Some points, each followed by its number:
[  3 -49   5 -21  -1 -14 -29 -45  -3  59  49 -19  49  21   5  -7  29 -94
 -10   5 -53  10  31  -3 -41  -1 -21  53  31 -23  -1   1] 0
[-59 -45 -49  49 -53   5  49  38 -38 -29 -45  14  76 -38  -3 -29 -49  -3
  45 -26  45  45  -1 -38  26 -19  45 -34 -10   5 -66  76] 1
[-45  19 -34  38 -31 -16  23  -1 -41 -49 -53  94 -12 -12  23   7 -59  14
 -12 -21  12 -26 -31 -49  41  23  29 -23  29   7 -12 -34] 2
[ 38 -12 -10  -5  23   3 -21 -21  12 -14  19 -38 -45 -14  31  19  53 -41
   1  26  14 -10  49  45 -38  -3  -5 -16  41 -19  41 -19] 3
[ 31  34  16   7  19 -38 -19 -26  23  19  21   1 -21  45  16  -3  21  23
 -38  31   3 -34 -66  26  -3  16 -31 -12  -7  26  45 -31] 4
[-53 -29 -21  23 -21 -59  -5  41 -19   1 -16  -5  38 -16 -12 -59 -31  19
 -31 -16 -19  -1 -29  -7  10  29  16  -1  49 -45   1   5] 5
[ 29  -7  38  94 -38  49  16  -7  53  26  14 -53 -14  66  53  -1   1  12
 -29  -5  19 -38  12  12 -66  53 -45  14 -23 -41  19  94] 6
[ 76  12  66 -12  76  10 -66 -23  94  38  76  34 -26  26   7   3  59 -21
 -94  12 -14  -5  10  49 -45   1 -29  49  16  21  53 -59] 7
[-12 -76 -38  -1 -59  34  59   5 -21 -16 -23  26  66 -49 -41 -21 -53 -16
   7 -10  21  31 -10 -53  45 -14  66 -31 -12  10 -45  38] 8
[-49   1 -94  45 -49   1  29  49 -10 -66 -14  -7  34 -41 -31 -10 -76  29
  53   1  -3  41  19 -31  59 -29  94 -49  53  12 -34  14] 9
[ -3 -16  -5 -66  21 -34 -23  -3  -1   7  26  21   3 -26  21  16  31 -14
  -7  29   7  19  23   7  -5  21  23  16   1  -1 -19 -29] 10
[-16  26  23  66  41 -76 -14 -19   1  16 -12 -59   1  41  14 -53  14 -66
  14  49  26 -94 -76  53 -53  45 -34  59  23  66  94 -49] 11
New points follow, each followed by the numbers of its three nearest points above by angle, nearest first.
[-76  41  94 -94 -10 -19  76  76   7 -76 -26  38  41  23 -94  59 -12  34
  76 -34  66  53  29   1  29 -94 -26 -76 -94  38 -59  49] 1 8 9
[-31 -26 -23  14 -34  23 -26 -12 -23  -7 -10 -21 -38 -19   1  12 -23  53
   5  14 -41  -7   1 -14   5  49  -7   3   3 -59  -3  45] 5 6 9
[ 41  -1 -19  21  59  -3  -1 -41 -45  34  45 -12  53 -10  66 -66   3   3
 -59  23 -29 -41 -26  38 -14  10 -14  26  76  34   3  12] 11 0 4
[-23  66  53  59 -16 -21 -16  12  45  12   7 -34 -76  94  38 -19 -16  41
 -34  19 -12 -16  -3 -34  38  26  31 -10 -19 -10 -10  16] 6 4 11
[-38 -66  12 -49  -3   7 -59 -49  49  76  59  -1  26  31  -5  76  26 -49
  19  -3 -59  59  94  10 -16 -38 -66  94 -31 -76  38  10] 0 7 10
[ -1 -38  14 -29  94  14  94 -29  76  -5  10 -76  -5 -76 -26 -38  -3 -59
  94 -59 -45   1 -94  16 -94 -76 -53  38  12 -94  34  -5] 0 3 11
[ 66 -14  31 -41  -5  66   5  10  66  -3  -5 -16  -3  16 -34  66  45 -29
  12   7  34 -53 -12  23  21 -59   1 -19 -59  53  31  -1] 7 3 4
[  5  49  -3 -26 -26 -26  38  19  -5 -26  29   5  45 -29 -76  45 -19  76
  26 -49   1  23 -38 -45 -12 -23  38  -3 -29 -29 -76 -26] 9 8 1
[ 12  76 -59 -19  29 -23  31  16  -7  10 -41  66  59 -59 -38 -45  12  66
 -14  66  94  49 -59  21  53 -12  76 -38  26  45 -21 -21] 9 2 8
[ 23 -23  76 -23  14  76  41  34  38 -23  12 -26 -49  38 -14  49 -21 -38
 -26  34  38 -76 -19 -26  31 -66  12   1 -26  76   7  -7] 7 4 6
[ 59  59   3 -38  66 -94 -10 -76 -49 -34   5 -94 -29  -5  41 -14  94  59
 -76 -94  -7 -19 -34 -66 -76  94 -10 -94  45  94 -94 -94] 4 10 7
[ 21  -5 -16  16   5  31  10   7 -14  14  -3 -29  12  -7  10  -5  -1  -1
  -5  -1  16 -23  -7  19  19 -10 -12  -5 -14  31   5  31] 6 1 8
